(in the rows, 128 means zero)
Each run below is a few steps of one of 6 hidden systems, one row a step.
pada, path 1, 11 rows:
[[109 160 149 130 175 127 155  73 152 123 128 153 138  92  99  49 144 143]
 [109 136 148 155 159  96 123 140 154 120 147 156 109 137 137 209  54  95]
 [123 169 159  64  78 149 146 109 154  84 115  88 139 120 125 138 175 103]
 [201  74 128 150 175 117 119 127  91 118  97 132 142 189 101 167 150 108]
 [109  79  94 108  31 179  90 174 142 151 145 129 109 129 156  96 125 136]
 [126 168  75 165 175 130 160  75  93 134 115 143 134 161  95  72 160 190]
 [103 136 143 160 114  75 112 188 111 175 164 120 113  87 179 181  59 148]
 [129 170 179  81 146 131 165  78 156 108 128 107 144  57 124  49 173 115]
 [144  82 144 154 211 106 110 129 152 105 132 165 129 171 130 195  67  72]
 [ 77 136 116  64  29 183 127 136 178  97 123 108 141 135 133 139 161 107]
 [181 121  94 174 185 120 150 101  53 125  81 125 146 182  63 158 192 149]]
topu, path 2:
[[127  90 138 155 110 116 124 135 154 131 129 128 152 104 126 167 115 101]
 [110 131  91 144 115 177 134 115 136  99 139 103 136 111 144 107 141 129]
 [130 139 112 159 156 121 107 139 107 115 133 145 141 159 125 158  98 155]
 [148 114 137 120  86 149 124 155  97 120 115 117 151 131 112 141 156 128]
 [143 108 142 134 138 143 145  81 126 114 130 148 123 175 131 104 127 132]
 [113 113 168 123 113 104 123 130 117 131 129 101  94 129 150 177 125 137]
 [129 133 114 120 140 113 151  96 145 125 108 104 166 119 130 117 173 137]
 [158 106 124 168 153 118 115 131 140 123 137 128 122 119 128 153 102  91]
 [ 99 114 123 113 107 167  98 147 136  98 132 106 148  97 142 110 140 142]
 [115 139 106 166 133 132 149 114 128 132 132 169 160 162 120 136 101 144]
 [146 137 130 129  95 147 127 161  77 122 132  96 107 130 126 163 134 120]]
pada, path 3:
[[ 55 139 137 138  59  75 104 135 154 179 133 140 119 113 133 148 119 208]
 [172 197 138 167 160  64 170  80 133 146 122 100 103  62  90 108 163 115]
 [185 130 152 111 171 103  67 181 156  97 149 130 122 112 162 145  57  78]
 [131 141 126  63 103 171 163  93 186  89 116 155 203 174 138  90 136 101]
 [128 103  68 169 148 159 182 139  77 138 124 127 146 194 129 213 129  96]
 [ 85 100 138  93  65 179  96 193  60 134 129  78 120  86 143 118 178 165]
 [132  85 166 170 180  97 123  87  95 162 113 171 121 125  73  55 158 184]
 [ 82 134 136 160  94  98 104 126 184 162 170 159  41  97 144 140  53 121]
 [134 242 131  91 156 101 150  60 160  72 114  95 116 125 125 121 155 140]
 [209 103 144 124 155  61 113 176 127 127 115 112 180 161 161 224 100  80]
 [146  80  97  69  69 212 134 151 159 118 127 115 168 106 141  54 175  70]]
Daso, path 4, 11 rows:
[[ 84 101 126 119 195 135 137 120 178 105 144 107 166  77 168 135 120  89]
 [ 89 114 104 112 141 151 107 163 156  84 121  98 149 115 128 211 139  78]
 [107 147  61 134 128 183 127 119 120  79 104 114 142 156  80 147 181 128]
 [150 127  97 180  89 149  79 131  84 110 116 128 119 180  99 146 134 193]
 [170 174 152 144  68 113 140  97  91 137 132 108 118 140 134  93 137 194]
 [181 114 160 172 144  98 150  93 120 152 158 120 140 115 183  84  88 153]
 [133 118 169  82 143  96 132 140 159 133 158  86 119  85 207 134 101  94]
 [ 91  89  95  96 192 132 152 116 186 120 120 106 166  98 150 128 162  73]
 [ 85  87  82 131 135 150  87 175 137 106 114 103 121 115 104 201 155  93]
 [ 85 165  85 129 101 174 119 128 107  96 101 121 136 132  65 129 190 162]
 [153 132 126 210  92 146 101 120  85 117 126 153 147 156  87 134 109 190]]
Daso, path 5, 11 rows:
[[142 112 188 121 105 101 181  70 109 167 101 149 133 151  85  91 185 159]
 [148 100 186 185 144  87 127 111 114 164 151 144  52  99 118 133  87 116]
 [114 195 165  69 160  83 128 125 180 118 138 142 103  81 129  90 112 107]
 [153  98  88 150 167 121 125 146 192 131 123 181 190 123 107 126 101  62]
 [110 138  81  83  82 179 120 198 124 131 136 127  98 141 130 150 123  72]
 [ 72 119  66 116 145 162 142 126 108 142 107 176 161 189 105  88 161 177]
 [144  99 179 154  81 101 107 168  46 163 117 141 119 160 102 187 124 171]
 [138 169 205 115 130 132 181  74  86 131 129 126  96 108 100  65 162 146]
 [147  80 187 169 175  90 103  93 165 124 153 165 104 126 139 123  60 123]
 [136 185 144  64 113  83 150 126 194 126 135 114 101 109 147 150 117  62]
 [138 105  28 144 209 140 139 137 167 138 120 160 160 138 110  93 134  78]]
Mubip, path 6 (11 x 18):
[[130  70 154 131 126 110 122 127 179 123 116 145 103 132  91 197 132  46]
 [ 59 164  76 119 132 159  98 117 160  86 117 117  73 103  81 134 167 124]
 [141 139  68 192 165  86  93 120 116 132 100 157 146 174  79 151 132 191]
 [204 162 109 152  54 130  83 161  98 118 134  83 149 103 140 102 127 171]
 [152 107 158 130 176 166 136  96  97 111 158 138 150 147 190  47  89 163]
 [102  82 172 124  59 123 170 154 130 185 162 142 138 124 183 155  81 108]
 [ 87 155 130  57 155 145 215 108 126 138 121 106 121 117 136 124 189  70]
 [132  92 159 119 193  63 105 141 153 126 102 145 103 151  90 217 126  74]
 [ 86 141 108 120  93 153  61 137 179  81 104 109 114  65  61 122 180 130]
 [133 125  62 221 180 147 115  86 108 110 119 163 125 164  79 106 119 174]
 [172 183 114 159  33 111  99 174  83 145 150 108 134 132 155 146  82 185]]
Mubip, path 7:
[[118 130 128 135 127 134 124 105 165 126 149 177 146 155 152  92  70 150]
 [128 133  75 117  84 143 165 145 143 158 142 127 152 146 167 122 120 110]
 [135 116  98  81 182 123 139 157 101 135 123 104 123 154 164 138 148 104]
 [114  67 167 102 140 105  82 170 122 138 110 119 128 100 118 145 153 124]
 [101 106 146 160 122 158 131 108 122 126 120 135 116  80  69  97 167 124]
 [131 175 136 188 128 116 151 112 104 135 140 159  90 138  83 149  94 136]
 [152 210 132 101 107 104 127 126 139 115 127 138 143 148 125 117 111 151]
 [176 106 107 106 146 132 116 109 169 105 127 150 164 176 156  91 114 117]
 [109  70  93 115  96 158 107 161 147 142 151 115 107 130 183 127 114 114]
 [ 72 107 101 111 156 130 156 146  91 164 124 109 121 115 140 120 170 145]
 [160 117 173 148 140  74 134 155  86 160 109 122 130  97  91 168 153 120]]
Duduf, path 8 (11 x 18):
[[139 150 127 144 137 151 144 130  82 115 122 118 168 103 102 100 162 151]
 [173 131 148 168 170 123 124 138  88 121 137 136 112 122 112 136  98 113]
 [140 124 188 118 124 147 124 103 121  83 141 125 128 156 161 133  98 138]
 [105 105 134 154 136 108 144  89 135 116 117 109 138 152 136 189 143 144]
 [136 118 103 131  95 128  90 155 127 112 123  75 123 108 144 164 149 134]
 [130 105  93 136 159 140 107 114 150 115 124 115 149 101 134  69 162 143]
 [120  97 120 185 100 154 124 142 120 153 151 151 124 101 121 111  93 122]
 [119 173 146 134 107 172 170 110  90 107 139 122 143 121 121 112 132 140]
 [141 157 122 152 192 105 140 142  90 119 125 132 138 146 116 178 113 124]
 [176 108 171  98 124 131  93 143 121  91 130 110 144 148 158 144 110 115]
 [115  66 126 135 148 127 139  65 156 116 119 118 122 159 142 132 152 136]]
Ruzog, path 9, 11 rows:
[[128 110 114 135  99 148 101 156  93 118 116 124 131 154 111 157 144 152]
 [155  88 147 134 123 111 123 116 119 143 104 141 144 136  94 102 163 143]
 [143 116 171 162 123 116 117 111 120 129 139 115  99  99 121 119 121 137]
 [107 148 147 127 147 128 137 104 124 105 138 109 148 126 160 124 127 166]
 [139 148 116 141 148  97 150 128 149 132 130 132 167 132 143 157 103 115]
 [150 131  98 127 117 160 127 149 129 102 136 106 149 118 144 139 129  92]
 [118  79 103 127 138 163 113 141 127 119 126 148 142 160 126 130 128 120]
 [124 112 140 159  84 139 136 133 106 146 120 147 126 132  88 141 140 136]
 [146 132 145 141 147 122 135 103  96 129 115 120 110 131 102 102 162 149]
 [144 138 167 140 146  89  99 129 127 120 130 131 121 126 131 135 103 152]
 [135 137 153 110 116 131 144 104 148 109 139 111 156 123 168 121 126 133]]
topu, path 10:
[[147 155 105 116 118 101 112 109 147 159 139 149  55 164 137  76 108 154]
 [148 143 134  95 114  62 113 169 124 186 132 128 115 116 157 106 121 156]
 [152 130 125 105 142 114 165 141 132 177 142 138 152  93 153  57 130 102]
 [ 96 131 147 117 173 142 146 154 122 145 163 148 102  87 151 106  89  89]
 [ 50 160 124  93 152 145 146 158 125 129 128 145 129  92 107 125 141 116]
 [114 158  92 139 145 128 148 132 130 140 112 177 108 146  58 135 136 103]
 [139 141 116 106 105 135  88 146 127 126 118 137  57 147  88 115 140 125]
 [135 124 127 103 101  95 103 112 153 153 118 158 104 166 122  80 131 172]
 [160 128 135 132  86  83 141 136 128 187 143 126 101 121 158 115 113 134]
 [146 148 128 101 159 114 149 136 120 149 144 105 133  95 173  71 132 127]
 [114 122 148 117 186 110 140 160 133 145 145 154 153  95 141 122  96  94]]
Duduf, path 11 (11 x 18):
[[ 84 152 153 103 125 144 129 122 144 117 139 146 131  98 127  74 124 146]
 [123 149 129 168 140 103 167 122 138 148 123 163 152 118  85 157 115 106]
 [164 174 124 102 109 149 126 145 123  97 133 122 131 150 134 146 106  96]
 [126 110 103 106 183 112 129 107 141 116 113 148 153 191 142 121 133 142]
 [136  68 135 131  76 118 107 159 115 159 126 129 113 149 138 151 130 133]
 [110 130 133 102 120 134 142  96 120 132 118  98  95 117 125  85 185 152]
 [105 136 125 156 153  86 109 153 129 163 141 141  97  84 112 133 109 133]
 [146 159 169 110  97 136 139 130 151 111 139 132 155  93 133  98 114 113]
 [116 141  99 153 172 128 172  93 155 123 132 154 132 152 119 146 109  93]
 [130 131 116 101  88 156 106 181 115 112 135 131 144 163 150 171 101 120]
 [138 103 112 100 160 125 139 103 121 124  93 121 161 164 114 100 190 145]]
Ruzog, path 12, 11 rows:
[[ 43  90  78 121 148 149 157 145 165 126 121 142 178 141 131 199 135  85]
 [122 139  60 162  89 163 129 148 136 124 102 139 135 118  34 154 177  82]
 [155 121 103 145 154 166  76 116 115  98 108 168  85 160  49  61 150 144]
 [154 137 199 147  83 112 103 101 111 136 138 185  88 174 106  91  78 186]
 [166 166 181 111 113  89 183  77  88 153 141  94 103 156 186 104 129 174]
 [146 133 130 104 180  46 125 159 118 154 140  73 131 116 211 176 115 134]
 [101  92 114  80 110 130 105 186 174 116 131  79 202  63 179 147 147  98]
 [ 65  50  84 146 154 184 150 120 181 124 131 146 155  94 115 122 149  62]
 [ 70 157  86 198  96 191 138 133 110 114 128 166 107 117  43 151 126 124]
 [162 195 111 127 154 141 126 106  87 106  96 177 129 187  44  81 154 164]
 [227 153 193 127 125  81  92 123 112 124 132 164  78 175 113 108  69 135]]

Which system made each run below?
path 13:
[[ 39 168 126 152 150  98 131 118 174 145 147 179 134  90 121 116  80 166]
 [111 215 175 134 142  83 172 105 148 113 128 120 130  79 100 191 122  96]]
  pada
path 14, 2 rows:
[[173 117 120 171 112  78 144 101 143 142 120 103 142 131 137 171 134 126]
 [168 110 118 136 139 141 103 126 134  96 136  76 148  94 168 110 140 121]]
  topu
path 15 (2 x 18):
[[122 157 121 142 161  76 155 163 158 161 138 143 160  75 127 163  94  81]
 [126 145 105  92 167 185 128 185 122  95 135 139 161  99 122 119 122  61]]
  Daso
path 16:
[[ 85  93  91 123 116 185 152 147  78 148 141 149 113 185 147 124 126 137]
 [108 130 168  95 120 128 134 166  46 147 107 118 127 128 105 135 177 164]]
  Duduf
path 17:
[[150  83  67 172 131  88 128 161 119 168 125  86 160 123 170 189 136 126]
 [153  71 104 158 156 180 102 142  85 112 125  94 167  83 133  75 171 138]]
  topu
path 18, 2 rows:
[[ 99 117  86  91 138 152 138 163 108 138 111 142 132 160 115 141 163 110]
 [134 102 136 122 114 111 102 156 127 151 107 156  98 127  64 131 152 112]]
  Ruzog
path 19:
[[129 115 111 144 128 157 150 167  66 153 141 135 119 151 134 149 113 116]
 [127 130 180  79 142 143 132 142  69 109 121 111 126 135 134 117 154 146]]
  Duduf
path 20 (2 x 18):
[[135 147  91 178  57 112 171 156 133 204 138 159 144 100  94 131 119 111]
 [166 183  93 124 153 169 136 131  76 115 151 112  80 127 140  60 125 123]]
  topu
path 21, 2 rows:
[[156 129 125 122 206 113 141 132  94 122 113 172 158 199 118 136 111 130]
 [ 82 104 134  92  51 145 145 173 127 171 148 130 115 123 161 144 120 110]]
  pada
path 22:
[[ 88 119 112 130 103 119 159  94 190 141 110 166 207 128 104 105 150 147]
 [168 163  80 198 139 134 162 109 130 143 147 132  91  96  98 113 108  79]]
  Ruzog
path 23, 2 rows:
[[160  81 183 174  72 141 124 136 115 123 159 104 169  90 169 140  91 129]
 [105  94 128 154 165 162 186  99  88 113 133  93 183 124 167 145 154 131]]
  Ruzog
path 24 (2 x 18):
[[116 179 103  79 132 144 124 192 117 125 136  85 174  51 163  93 148 122]
 [137 103 161 136 212 130 147 144 110 128 123 188 208 124  96 102 114 106]]
  pada
path 25 (2 x 18):
[[125  89  90 114 147  86 105 168 151 161 117 135 140 136 137 151 136 114]
 [111  96 123 126  75 160 112 152 144 136 129 115 127  73 106 100 159 109]]
  Ruzog
path 26:
[[ 60 127 142  92  93 149 150 126 143 165 173 138 100 108 193  65  93 152]
 [ 81 159 137 127 237  85 177  65 130 122 120 120 113 131 136 141 148 137]]
  pada
path 27, 2 rows:
[[155  89  94 160  87 113 130 131 131 170 136  99 127 114 158 119 143 135]
 [101 130 108 121 130 161 149 132 111 141 153  98 109  90 166  80 138 133]]
  Duduf
path 28, 2 rows:
[[171 146  73 175 139 133 127 104 151 123 124 156 136 139  91  96 124 121]
 [156 142 102 123  84 128  89 172 122 141 146 128 109 143 156 123  89 140]]
  Daso
path 29:
[[109 111  92 127 150 102  81 144 122 126  86 127 127 140  71 151 187 159]
 [176  88 125 177  83 123  97 109 143 145 108 155 115 133  65 100 148 134]]
  topu
path 30:
[[141 102 166 116  89 149 115 123 128 109 120 145 109 154 104 138 130 114]
 [152 120 116 140 102 135 130  95 117 126 121 131  91 182 118 123 142 143]]
  pada
path 31, 2 rows:
[[143 140 157 136 121 109 127 103 137 139 147 131  80 133 148 105 100 141]
 [125 162 142  97 126  88 134 143 134 141 135 109 140 107 161 127 126 139]]
  topu
path 32 (2 x 18):
[[ 96  58 130 165 146 123 103 139 139 159 147 135 145  79 150  93 118 150]
 [ 78 153 147 167 112 157 175 129 109 135 146 133 169  61 118 120 122 133]]
  Ruzog
